128 stands for zero in the data rows.
Some points, one per row:
[153 166  94 132 161 144 114 124 148 124 116 115 117 152 123 131]
[127 130 112 152 125 156  92 133 120 107 132 150 133 105 178 141]
[ 86 125 151  90 140  77 188 120  77 100 125 124 133 114 100 133]
[125 149 121 109 118 112  88 129 134 138 107 140 121 122 136 108]
[164 141 102 161  95 180 108 161 157 164  93 149 104  95 157 131]
[191 137  74 175 116 186  70 137 203 166  90 120  98 145 144 116]
[132 144 112 129 117 155  88 136 123 128 142 129 135 132 154 122]
[108 165  62  52  67 172 234 171  69 189  84  71 106  68  64 134]
[141 111 145 162 107 139 108 147 146 127 108 159 133 119 156 118]
[136 122 154 123 107  98 195 119 149 114 118 133 101  68 128 143]
[125 108 173 125 118  99 217 116 133 122 144 126 113  81 114 143]
[140 158 111 118 118 131  91 139 146 145 118 134 124 132 135 109]
[124 138 120 121 130 117 182 121 131 117 137 125 121 133 114 135]
[193 129 135 192  71 153 161 169 178 141  68 155  87  42 173 144]
[182 142 121 171  97 154  78 146 185 155  86 151 114 103 156 107]
[164 132 105 111 166 154  39 102 177 178 141  60 128 190  87  90]
[161 114 147 145 112 110  40 120 192 167 101 143 122 124 140  88]
[148 107 134 172 122 147 109 143 153 129 110 157 130 135 153 121]
[128 125  93 126 104 146 148 146 140 118 112 140 119 163 131 130]
[ 80 134 152  79 168  83  70 113  50 119 176 115 166 200  79  79]
[ 81 103 171 115 151 113 188 125  64  96 174 138 148 109 119 152]
[ 88 128 143 111 131 119 136 131  86 108 147 143 143 148 126 127]
[141 111 162 158  96 121 173 133 139 111 110 159 124  80 151 147]
[120  69 163 170 156 133 110 131 127 123 151 135 142 140 123 126]
[120  87 123 133 119 155  75 122 134 156 148 113 153 183 111  99]
[209 124 146 218  72 147 126 160 201 140  55 170 100  39 177 119]
[ 98 122 155 141 123 105 252 142  84  82 135 140 121  65 126 170]
[156 134 143 124 109 108 200 119 161 118 116 121 112 110 121 147]
[155 137  67 131 142 158 116 134 162 131 111 104 117 188 118 123]
[162 158 114 131 105 139 121 140 151 150 104 136 116 113 142 138]
[192 106 139 205  75 167 143 144 193 133  89 175 102  81 177 144]
[163 131 199 141 166 115 122 140  99 115 173 151 147 102 141 133]
[ 89 128 131 128 148 131 137 111  86  98 161 129 142 126 150 156]
[107 129  92 147 138 179  62 138  99 109 141 150 143 133 172 147]
[ 55  76 121 106  97 124 250 137  93  97 132 112 130 113 105 161]
[ 90 164 111  81 167  96 135 127  73 113 154 101 132 166  93 117]
[ 45  57 130 112  87 120 255 135  92  89 132 109 130  99 101 171]
[155 165 116 109  91 110 197 127 133 165 101 117 104 117  99 129]
[128 172  92  97 163 103 152 124 115 111 104  99 119 148 101 133]
[116 118 145 143  94 108 162 141 125 118  96 146 129 102 138 130]
[ 93  83 190 122 115  64 181 107 117 104 142 143 143 108 124 119]
[177 147 121 164 100 153  83 144 179 150  92 148 116 109 152 111]
[119 110 135 157 150  98 221 107 134  85 118 114 114 126 109 153]
[192 128 144 198  85 136 138 152 186 133  68 160 104  55 164 121]
[139 130  99 147 129 157  97 124 144 128 120 132 120 127 154 130]
[146 141  52 122 148 153 117 133 161 130 101  97 115 207 107 116]
[124 135 103 140 130 147 110 118 111 118 142 130 143 137 146 139]
[116 128 153 112 120  99 193 124 121 116 133 132 113  91 120 138]
[144 151 153  94 187 102   4  95  86 145 167  85 176 203  69  63]
[101 134 117 119 144 149 123 132  95 118 165 137 126 127 141 150]
40 more points follow, each with its number after it:
[200 153 107 171 102 153  21 152 205 172  71 147 109 107 158  88] 0
[104 112 149 126 104 113 167 128 117 107 127 139 129  91 135 139] 1
[111 118 169 116 116  89 225 117 119 109 141 135 113  81 119 149] 2
[153 151 113 135  99 145 216 150 119 111 105 131 107  85 123 163] 3
[164 156  67 164 106 184  36 160 181 160  67 139 107 124 161 108] 4
[121  67 179 149  98 142 255 115 134  80 192 165 110  71 167 238] 5
[104 123 149 120 111 110 133 125 114 117 124 146 139 136 131 116] 6
[123 146 123 121 114 113  88 135 130 133 109 142 122 112 151 113] 7
[126  84 164 143 104 142 241 118 137  91 178 157 109  81 161 219] 8
[157 164 111 125 122 143  54 136 168 147 121 121 130 156 127 106] 9
[120  95 126 129 125 144  89 119 134 148 148 113 147 176 111 104] 10
[135 195  54  67 129 150  17 166  95 195  95  95 137 156 107  75] 11
[121 121 107 110 207 117  90  91 127 161 151  51 138 222  47 101] 12
[ 48  53 132 117 153 102 211  76  91 101 172 117 144 168 117 160] 13
[176 202  60  89 198 179  58 157 138 143 118 106  98 138 136 157] 14
[109 119 159 102 126  86 119 116 123 119 131 124 141 142 107 104] 15
[ 94 149  67  78 142 159  24 135  82 143 147 122 156 205 124  97] 16
[193 121 132 191  69 139 125 143 206 156  68 158 107  79 159 114] 17
[ 52 166  93  28  48 104 255 159   1 158 125  60 132  90  24 122] 18
[107 168  88  85 148 117 141 139  97 109 130 107 132 175 107 112] 19
[128 132 126 129 104 125 217 149 106 119 126 131 121  95 116 146] 20
[ 73 115 148 116 132 109 173 124  78  89 157 149 142 128 138 144] 21
[197 142 128 167  87 169  87 157 184 156  91 159 120  96 167 122] 22
[ 61 117 163  96 160  64 221  96  88  78 162 104 134 138  92 141] 23
[ 95 133 150  62  86  77 214 117 109 158 125 123 119 107  95 131] 24
[125 137 115 125 132 136 107 141 125 121 123 134 129 140 133 120] 25
[136  59 167 156 130 147  99  84 157 162 178  83 152 132 113 117] 26
[137 161  93 102 136 138  66 130 124 135 124 126 136 179 130 117] 27
[176 118 140 145 115 118  23 116 208 181  99 130 120 131 133  81] 28
[142 186  65  83 123 150  29 163 108 188  94 104 133 147 114  81] 29
[106 126 130 116 126 135  95 128 114 132 149 126 137 146 139 112] 30
[158 188  77  90 185 165  87 154 122 135 124 112 105 132 133 157] 31
[ 95  78 174 166 100 124 202 120 120  81 134 173 130  71 179 169] 32
[121 112 133 163 149 107 206 105 132  81 119 119 119 121 121 156] 33
[125 100 140 172 145 100 235 103 146  81 111 118 111 118 113 159] 34
[163 167 121 120 190 177  17 161  96 156 142 172 149 152 149 127] 35
[ 97 127 152  77  90  85 205 118 112 149 126 129 122 107 106 133] 36
[155 130 120 183 126 168 113 134 171 135 113 148 105  98 177 153] 37
[ 51 118 141  80 147  92 188 130  42 101 164 123 140 135  98 155] 38
[162 112 120 176  93 160  92 143 167 128  98 167 135 126 176 123] 39
Which of these numbered points is nearest to each point below, ignoring the direction in which the first points spread most? Its number follows each.
[ 68  68 235 149 195  61 115 109  52  85 166 146 179  99 120 115] > 15
[113 107 113 111 219 114 115  81 129 151 162  45 136 231  42 114] > 12
[134 164 106 108 125 125 101 136 138 137 118 128 125 141 128 110] > 9
[ 76 112 178  79 112  76 233  86 117  86 165 113 135 150  91 145] > 23
[129 192  59  69 135 144  25 162  91 185 100  97 136 158 107  78] > 11
[177 116 147 151 107 111  24 119 212 179  92 146 117 118 143  83] > 28
[161  64 126 200  82 178 125 130 176 133 120 163 130 102 168 145] > 39
[154 141 129 155 133 161 120 139 159 135 133 140  97 100 159 151] > 37
[ 55 133 142  73 144  91 180 142  34 102 160 126 139 127  95 153] > 38
[ 77 117 170  77 124  80 216  88 116  91 165 109 134 158  91 141] > 23
[193 121 130 179 154 137 122 104 209 153 106 104 104 142 113 127] > 23
[134  97 161 180  96 142 158 132 154 106 127 170 123  72 182 154] > 32
[156 134 110 164 102 156 105 152 169 137 101 148 118 115 150 120] > 22
[104  87 180 130  77  90 230 128 118 141 108 151 128  63 132 138] > 17
[213  86 138 216  67 153 121 137 252 159  58 161 102  80 166 117] > 17
[154 194  92  77 153 175  54 187  79 194 102 121 135  87 121 125] > 29
[ 48 135 160  64 145  60 149 116  54  93 165 121 157 144 107 119] > 7
[115 114 114 109 208 111 105  85 126 155 157  51 139 224  44 104] > 12
[ 70 139 121  73 130  96 171 132  63 115 133 113 132 116 100 132] > 0
[ 93 156  64 112 162 167   0 141  82 129 137 122 145 166 151 106] > 16
[ 98 152  67  74 129 162  59 141  81 150 137 114 147 181 115 104] > 16
[141  64 172 155 123 140 118  90 154 158 169  90 149 119 115 121] > 26
[109 149 148 118 196 120  42 146  67 109 152 161 150 135 137 125] > 35
[ 80 154 143  62 138  80  81 117 100 116 146 126 146 156 121  95] > 9
[108  99 166 160 114 129 164 120 123  86 137 167 131  83 172 164] > 32
[195 196   0 108 226 175   0 119 178 214  96  21 116 255  57  49] > 12
[155 149 171  91 191  89   7  88  87 149 172  78 181 209  54  55] > 12
[157 200  70 141 177 186   0 138  94 106 145 123 158 124 172 133] > 35
[161  72 179 203  72 145 227 139 181 125 119 160 112  52 162 155] > 32
[ 87 125 153 104 117  97 134 121  97 113 130 141 146 145 123 112] > 6
[136 104 153 162 110 131 107 144 143 118 111 161 139 124 156 116] > 39
[ 92 146 123  73 181 104 116 104 114 117 160  97 132 191 103 118] > 9
